In the data rows, 128 means zero.
Some points, one per row:
[ 72 111 108 127 100 223 166 120  82 167]
[117 141 107 160 111 128 137 177 132 147]
[135 134 160 127 131 131  87  96 145 157]
[227 128 160 101 155  95 150 110 164 126]
[116 126 129 138 128 116 134 126 123  77]
[137 168 103 172  84 105 181 133 162 145]
[168 129 142 136 127 106 137 120 139 132]
[115 113 113  49 106 106 129 111 154 118]
[210 111 172 121 100 156  65 135  96 174]
[164 144 148 112 125 134 136 108 138 138]
[116  85 146 169 128 151  72 126 158 104]
[  0  13 114 146 166 144  71 101 115 122]
[163 175 123 117 108 109 115 112 164 140]
[ 80 104 127  96 138 199 130 107 161 190]
[153 139 167 116 119 108 129 102 150 147]
[101 136 160 154  90 145 141 200  94 112]
[173 107  36 146  59 107 168 102 163  81]
[120 131 114 133 129 134 107 131 123 142]
[158 152 181  72 166 110 148  92 155 176]
[153 178  87 151  91 132 178 166 124 104]
[135 149 158 183  92 161 207 240 114 107]
[119 125  93 131 116 120 143 146 115 133]
15 more points follow, each with its number after it:
[125 120 163 122 103 172 134 157 130 137] 0
[113 153 130  86 127  96 145 118 137 154] 1
[ 53 138  56 145 116 109 164 167 101 102] 2
[109 149 129 113 141  99 114 112 114 127] 3
[191 120 161  98 109  83 117 119 171 131] 4
[107 139 119  99 127 101 141 100 102 103] 5
[ 78  47 121 149 143 155  81 107 100 145] 6
[109  66  99 143 140 165 148 210 128 150] 7
[123 144 159 121 103 184 153 154 115 149] 8
[103  92  51 150 174 111  95  52 152 117] 9
[136 147 140 191  58 153 166 218  94  47] 10
[101 128 100 143 182  99  95 129 121 101] 11
[180 153 172 123 119 121 111 130 155 139] 12
[191 165 166 107  92 101 145 122 157 120] 13
[127 135 109 136 146 165 136 124 111 133] 14
Which of these numbered points is nearest to each point below by angle, seen from the average point of the first points? Its number follows each.
[ 80  55 125 185 176 195  91 144  95 148] > 6
[111 134 170 159  68 173 183 255  89  12] > 10
[172 136 145 117 124 129 146 134 127 161] > 12
[109 140  87 104 182  92 105 108  83  56] > 11
[139 156 125 145 106 115 154 143 142 155] > 13
[151 161  82 167 112 133 164 144 142 129] > 2
[144 129 122 131 135 163  93 142 104 112] > 14
[170 156 145 113 124  68 126 107 149 182] > 4
